One turn or mirror swaps these rows in pairs. Which row does each one swap with?
The rows were stretched afterwards, more along some directions than others.
k566: -1.98 0.09 1.86 0.19 -1.64 -0.79 -1.99 0.06 -1.73 -1.24 -0.76 1.61 1.44 -1.64 0.15 -1.35
k810: 2.09 3.87 -0.39 -0.57 -0.03 -2.33 0.87 0.39 0.74 0.46 -2.04 -0.41 0.54 1.10 -1.79 1.76
k477: 0.28 0.75 0.12 1.25 -2.46 0.79 -2.20 1.87 -3.68 1.70 -3.64 1.13 0.72 -0.98 0.01 1.36
k50: 0.24 1.34 0.85 -2.91 -0.40 -1.19 0.96 1.27 -0.48 -1.82 -5.23 -1.24 0.94 0.43 -2.27 -0.13
k754: 0.15 -1.32 0.78 -2.36 -1.74 -0.07 -2.72 -2.58 -2.67 -0.17 1.45 1.79 -3.12 -1.85 2.16 -0.82
k316: 2.15 3.64 3.12 -2.62 2.10 -0.72 -1.52 -2.84 -1.48 1.02 -0.94 1.92 -3.89 0.56 0.30 3.23
k612: 0.09 0.35 -0.48 -0.85 -1.85 -1.74 -3.24 -1.45 -3.54 0.81 -2.38 -0.37 -0.01 -1.34 1.32 -0.30
k426: 1.75 2.73 1.71 -0.49 -0.77 -2.97 0.57 2.05 -2.40 0.16 -5.18 -1.15 2.19 -1.37 -2.91 -0.14
k661: 1.12 0.54 -0.23 2.91 3.20 -2.18 -0.51 -1.78 0.81 2.31 3.74 1.86 -3.55 0.91 2.73 2.00
k634: -1.49 -0.10 1.44 -1.30 -2.37 -0.54 -4.13 -1.94 -2.62 1.05 0.14 -1.12 -2.44 -0.61 -0.91 -0.63
k969: 1.49 0.93 1.92 2.57 3.04 -3.30 0.37 -0.63 2.11 1.79 2.77 -0.17 -1.58 1.84 2.25 2.34
k535: 1.33 -0.22 1.79 2.72 2.75 -2.95 1.28 -1.39 0.53 0.07 2.27 0.38 -1.79 0.37 2.89 2.05
k605: 0.87 1.69 2.65 -2.17 2.70 -0.12 -2.38 -2.98 -2.52 2.79 1.07 1.53 -3.88 2.20 -0.02 0.23
k899: 1.13 0.33 0.71 -4.02 1.00 -0.91 0.54 -0.63 0.02 1.65 -1.30 -0.97 -2.58 1.30 -1.94 -2.91
k350: 1.96 2.83 4.22 -2.27 1.97 0.75 -2.57 -2.26 -2.78 1.94 -1.67 2.25 -4.50 0.38 0.73 1.86
k755: 1.17 4.25 0.58 -3.34 1.29 -0.22 -1.39 0.79 -0.13 1.80 -3.39 1.96 -4.17 -0.05 -4.22 0.57
k515: -0.47 3.22 -1.87 1.68 -1.81 -0.03 -2.38 0.41 -1.88 0.03 1.01 3.77 -1.08 -1.53 0.50 1.43
k424: -0.64 0.72 2.89 -2.77 -0.89 -1.85 0.41 1.00 -0.34 -0.05 -3.60 -2.27 -0.01 1.54 -4.50 -2.37
k514: -1.29 -1.06 -1.25 -0.70 -3.07 0.98 -1.26 1.52 -2.31 -0.86 -2.28 1.52 -0.10 -1.27 0.35 -1.47
k28: 0.13 1.25 3.71 -1.89 1.72 0.98 -2.18 -2.78 -1.47 3.34 -0.85 0.85 -3.05 1.95 0.65 0.65
k66: 1.36 2.22 3.24 -2.51 -3.15 0.06 0.28 0.94 0.75 -0.76 -5.60 -0.50 0.75 -0.71 -1.16 0.27
k982: 1.07 2.21 2.81 -3.32 0.65 -2.40 -0.81 -1.60 0.39 1.47 -3.55 -3.98 1.01 1.35 -2.42 -0.54
k342: 2.48 -1.70 1.52 2.39 4.25 -2.41 0.28 -2.20 1.19 3.26 2.13 -0.64 -2.69 2.61 3.13 1.07
k830: 0.74 3.22 3.53 -2.10 1.61 0.85 -2.94 -2.66 -1.12 0.96 0.52 2.42 -3.55 0.34 0.84 3.24
k41: -0.06 -0.80 0.22 -2.29 -1.45 0.32 -3.13 -2.29 -0.51 2.98 -1.86 -1.84 -1.39 1.62 1.16 -1.59
k2: 2.34 0.42 2.54 3.29 1.57 -3.44 0.50 -1.22 0.33 1.04 3.19 0.78 -1.60 0.20 2.58 2.59
k448: 1.14 3.03 -1.21 -1.29 -0.17 2.70 0.52 2.58 1.29 2.23 -4.90 -1.89 0.79 0.00 -4.40 0.87
k374: 0.02 2.24 2.97 -3.01 2.93 1.12 -1.64 -2.56 -0.60 2.56 0.21 1.00 -3.76 1.98 -1.30 0.78
k401: -0.65 -0.44 -0.48 1.42 -2.42 -2.05 -1.02 3.56 -3.46 0.83 -3.05 -0.77 2.60 0.08 0.48 -0.96
k317: 1.60 2.35 -0.85 -3.50 -0.68 0.53 0.21 0.69 0.59 2.13 -4.87 -3.27 -1.23 0.81 -3.25 -0.53
k580: 2.21 1.79 -0.62 0.98 0.74 -1.22 1.39 3.08 0.34 4.46 -5.01 -3.38 1.16 2.36 -3.00 0.19
k999: 1.02 2.30 -0.51 -3.01 0.10 0.95 0.96 2.44 1.07 0.11 -5.96 -0.26 0.19 -0.72 -2.98 -0.73
k225: -0.43 -2.08 -0.09 1.55 -2.48 -1.37 -0.70 -2.10 -3.08 2.73 -0.53 -2.30 -0.15 -0.04 1.14 0.70
k173: 0.44 0.23 -0.48 -0.04 -0.26 -3.00 -4.21 -1.47 -2.60 1.96 0.97 1.78 -3.98 -0.74 1.70 1.28
k985: 2.87 -0.34 4.30 1.81 1.34 -3.47 0.71 -2.71 1.44 2.29 0.43 -2.28 -0.59 1.34 3.30 3.46
k465: 0.81 1.20 1.53 -1.59 -0.87 -0.68 2.66 0.16 -0.93 2.63 -5.14 -3.38 0.54 1.51 -4.00 -0.18
k387: -0.13 0.07 -1.61 -2.02 -0.96 0.10 -3.05 -0.17 -2.18 1.33 -2.77 -0.17 -1.12 -1.00 1.01 -0.72
k650: 0.78 2.19 2.01 -3.03 3.69 1.13 -1.71 -3.89 -1.42 1.96 0.03 0.66 -4.63 1.48 -0.17 1.30
k504: 1.53 -0.18 3.29 2.60 1.11 -4.20 -0.27 -2.02 0.20 0.95 3.15 -0.51 -1.39 0.20 3.61 3.28
k589: 0.66 2.62 -0.31 -2.14 0.40 0.11 1.47 1.69 0.79 0.36 -5.59 -0.38 1.01 -0.08 -4.12 -1.58
k695: -0.90 -0.79 -1.86 0.13 0.89 -0.55 -2.09 -0.14 -3.03 2.60 -1.28 -0.05 0.42 0.30 -1.45 -2.71
k502: -1.17 2.09 -2.60 -0.28 -0.12 1.78 -2.37 0.27 -0.30 1.22 -1.05 0.09 -2.68 -1.17 -1.25 0.08

k173 is swapped with -> k755
k387 is swapped with -> k999
k477 is swapped with -> k580
k612 is swapped with -> k589
k899 is swapped with -> k754
k515 is swapped with -> k810

